Here are some numbered points:
{ 17, -27,  27, -33,  -9,  37, -15,  47,  16, -13,   4,  33, -37,  19,
   0,  40,  22, -25, -11,  40,   1,   7, -27,  37} 0
{ 37, -37,   9, -33,   1,  26, -10,  45,  11,  10,  12, -16,   6,  -9,
  31,  -3,   4,  21, -21,   7,  21, -36, -32,  -4} 1
{-34,   4, -24,  26, -30,  24, -25, -29,  -4,  -3, -17,  28,  14, -22,
 -43,  17, -14, -15,  12,   7,   3, -24,  14,  35} 2
{ 37, -24,  -6, -22,   1,   3,   8,  50,   3,  -5,   1,  -3,   6,   9,
  31,  10,  12, -22,  10,  -1,   9, -26,  14,  -9} 3
{ -6,   1,   1,  -2, -20,  -2,  18,  -4,  24, -26,  -6,   7, -30,   1,
   8, -21,  -1, -12,  12, -11,  -2,  -3,   1,  -9} 4
{ 19, -12, -40,  39, -48,  42, -28,   1,  21,  -5, -50, -31,  16, -37,
   8, -21,  25,  39,   0, -34,  -9,  22, -14,  37} 5
{-27,  37,  -6,   3,  19, -48, -18, -17, -27, -41, -17,  10,  -4,   4,
  23,   2,   4, -51, -29, -14,   1,  25,  16,  -4} 6
{-42,  47,  22,  -7,   8, -25, -48, -27, -33,  30,  45,  -8,   6,  45,
 -23,   7, -16,  21, -39,  17,  42, -31, -37,  30} 7
{-34,  42, -11,   6,  16, -40,  16, -42, -30, -11,   9,   0,  19,  -1,
 -13,  -3, -24, -35, -21,  27,  16,  38,  29,  37} 8
{ -4,  19,  22,  -9,  -4, -12,  -5,  17, -33,  18,  17,  20,  -7,  24,
 -15, -11,  -6,  11,  -6,  25,  24,  20, -12,  17} 9
{-14,  22, -11,  29,  14, -15,  10, -32,   1,  18,  14, -23,  21,  17,
 -31, -26, -27, -10,  15, -24, -17,  30,  29,  32} 10
{ 14, -32,  50, -50, -17,  34, -13,  22,  37, -49, -32,  46, -48,  14,
  31,  46,  50,  -2,  43,  43,  37, -47, -48, -47} 11
{ 12,  -1,  19,  -4,  11,   8,  41,   1,  14,   5,  17, -11, -12,   4,
  10, -34, -14,  -2,  12,   7,  -2, -19,  19,   6} 12
{ 42, -22,   1, -12, -35,  19, -43,  37,  34, -21,  17,   7,  32,  19,
   0,  46,  43, -51,   0,  17, -20, -19,   9, -17} 13
{ -9,  27,   1,  -7,  26, -35,  26, -17, -33,   2,  -4, -26,  27,  14,
   0, -13,  -6,   8, -21,   4,  37, -34,   9, -14} 14
{-22, -22,  12,  -4, -40,  39,  -5,  32,  -7,  36,  22,  28,  19,  24,
 -49,  38,  12,  26,  33,  22,   9, -24, -32,  -9} 15
{ 30, -17, -32,  24,   8, -15, -31, -12,  37,   2, -40, -41,  32, -40,
  33,   5,  30, -10,   7, -42, -22,  35,   9, -17} 16
{-40,  17,  -1,   6,  39, -17,  -8, -32,  37, -52, -17,   2, -14,  17,
  26,  -3,  14, -38, -29,  -8,   9, -26,   4,  -6} 17
{ 27, -42,  -9, -12, -17,   1,  10,  32,  26,  33,   1,   7,  -9, -24,
  -8,  40,  27,  16,  18,  17, -35,  38,  29, -22} 18
{  9, -35, -11,   6,  -7,  11,  18,   9,  26,  41,  14, -11,  27, -19,
 -13,   7, -14,  24, -18,   4, -30,  20,  27,  35} 19
{ 30, -17, -27,  14,   8,  -2, -41,   4,  -9, -26, -40, -41,  -7, -27,
  46, -26,  27,  29, -13, -37, -25, -29, -19, -11} 20
{  4, -14,   4, -12, -17,  26, -36,  35,   1,  18,  30,   7,  -4,  12,
   0,  20,   4,  -7, -21,  -3,   3,  -6,  -9,  17} 21
{-14,   1,  -9,  37,  29, -27,  23, -14, -22,  18,  32, -23,  27,  35,
 -31, -18, -39,   1, -18, -24, -17,  17,  14,  -4} 22
{-42,  -7, -37,  31,   3, -43,  33, -35, -17,  28,  14, -13,  29, -37,
 -13, -41, -37,  26, -23, -11,  -9,  22,  27,  12} 23
{-22,  22, -24,  31,  14, -35, -20, -29, -27,  -3,  35, -23,   1,  12,
   0, -24, -19, -22, -44, -29, -12,  -1,  24,  -6} 24
{-14, -27,  -9,   8,  32, -27,  36,  17,   1,  28,  37, -18,  32,  17,
 -13,  -6, -29,   8,   0, -37, -38,  22,  39,  14} 25
{  7,   4,  14, -15,   8,  -2,  36,  -1, -33,   2,  14,  38, -25, -42,
   3, -18, -14,  -2,  30,  38,  34,   2,  16,  -4} 26
{ -1, -17,  22, -22,   8,  -2,  -2,   9,   6, -36,   4,  -6, -14,  12,
  18, -11,  14,  26, -31, -26,   1, -34, -27, -40} 27
{-17,   4, -32,  29,  26, -32,  36, -29, -22,  36,  19, -11,  32, -22,
  13, -34, -32,  21,  -8, -26, -25,  28,  34,  19} 28
{ 27, -19, -19,   3,  16, -15, -18, -19,  44,   0, -47, -36,   4, -32,
  31,  35,  45,  -4,  46, -16, -27,  15,   1, -19} 29
{-27, -14,   4,  11,  -9,   6,  10, -27,  -7,  43,  -4,  17,  11, -17,
 -36,  10,  17,  26,  18,   4,  14,  -1,  -9, -29} 30
{-22,  42,  40, -35,  -2,  -2, -43, -29, -38,  36,  32,  38, -30,  24,
 -13,   2,  -6,  39, -26,  45,  47, -13, -42,  45} 31
{-32,  29, -19,  34,  32, -38,  28,   6, -15,  10,  35, -21,   4,   9,
  15, -11, -24, -22, -13, -39, -48, -13,  32, -19} 32
{-34,  19, -19,  39, -25,  -7,  26, -27, -20,  13, -11,  -3,  32, -22,
 -33, -24, -34,  -2, -13, -14,  -9,  -8,  27,  37} 33
Which three points above are nearest to each new point by angle, seen from the average point of the numbered points? Their numbers follow each, nearest first.
{  1, -32,  -6,   6, -48,  29,  16,   9,  16,   0, -17,  33,  -2, -17,
 -33,  25,  25, -12,  33,   2,   6, -16, -14, -32} -> 15 11 30
{ 19, -42,  24, -45,  14,  24,  28,  40, -20, -46, -14,  46, -48,  -6,
  23,  38,  27,  19,  28,  45,  44, -47, -45, -42} -> 11 0 1
{ 12,   9, -19,   1, -17,   1,  26,   4,  16,  23, -14,  17, -22, -32,
   3, -36, -27,  26,  18,   7,   3,  15,  14,  -6} -> 26 4 12
{-29,  37,  42, -40,  39,   1, -23,  -4, -38,  -3,  24,   5, -43,  37,
  23, -13, -19,  42, -11,  33,  44, -26, -30,   9} -> 31 7 9
{-27,  37,  22,  14,  21, -43, -25, -35, -33, -26,  30,  -3,  11,  37,
 -18,  28, -32, -48, -26,   9,  34,  15, -12,  12} -> 8 7 6
{ -4,   4,  17, -12,   3, -22, -10, -22, -20,   0,   4,  -6,  34,  19,
   0,   5,   4,  29, -46,  -1,  37, -16, -42,  -4} -> 7 14 31
{-17,  -4,   7,   3,  24,  -2, -20,  17,  -4,  -8,  40,   2,  24,  27,
 -20,  33,   2, -28,  -8,  -8, -20, -24,  11, -22} -> 13 21 32
{ 19,  11,  12, -12,  19,  11,  -2,  35,  21,  -8,  17,  -3,  -7,  22,
  15,  10,   4, -20,  -6,  12, -22,  17,   4,  17} -> 0 13 3
{  4, -37,  14, -17, -32,  29, -23,  27,  14,  20,  27,  15,  14,   6,
 -36,  33,  12,  13,  -6,  -8,  -2,  -6, -32,  -4} -> 15 21 0
{-11,  27, -19,  21,   3, -25,   8, -37,  19,  -8, -32,  -8,  16,  -6,
  -3,  -8,  -1, -20,  15, -26, -20,  30,  37,   1} -> 10 16 6
{-29,   6, -19,  26,  32, -15,  31, -14, -20,  15,  17, -21,   6,  29,
 -13, -21, -34,   1, -31, -32, -14,   4,  19,   9} -> 22 32 28
{-19,  24, -29,  31, -27,   3, -15, -35,   3,   2, -11,   2,  27, -12,
 -31, -18,  -6, -15,  41,  -3, -27,  38,  24,  12} -> 10 2 33
{ -4, -24,  -1, -15, -20,  -2,   3,  -1,  -9,  -8, -14,  -8,  14,  -9,
 -15,  -8,   7,  16,  -8, -11,  21, -19, -19,   9} -> 1 27 5
{  1,  -4,  14,  -7,  11, -25,   0, -14,  24, -28,  -9,  -6, -30, -12,
  41,  12,  25, -35,  25, -24, -40, -11,   9, -40} -> 29 4 17
{-22, -27, -14,  26,  -2,   8, -36, -12,  24,  13,  22, -31, -14,   1,
  23, -11,  12,  34, -23, -34, -30,   2,   6,  -1} -> 20 5 16
{ 22, -12,  17,  -4, -38,  37,  21,  35,  39,  28,   9,  -6,  -7,   9,
 -38,  15,   9, -33,  41,  22, -35,  22,   9,   6} -> 18 13 0
{ -9,  -9,   4,  -7,  14, -12,  -5,  27, -27, -18,  22,  -3,  27,  24,
   0,   5,  -9,  16, -26, -16,  26, -13, -14,  14} -> 7 14 27
{ 45,  -1,  50, -50,   6,  34,  21,  14,  37, -49, -42,  46, -50,  -6,
  36,  38,  45,  -2,  35,  50,  50, -39, -50, -47} -> 11 0 3
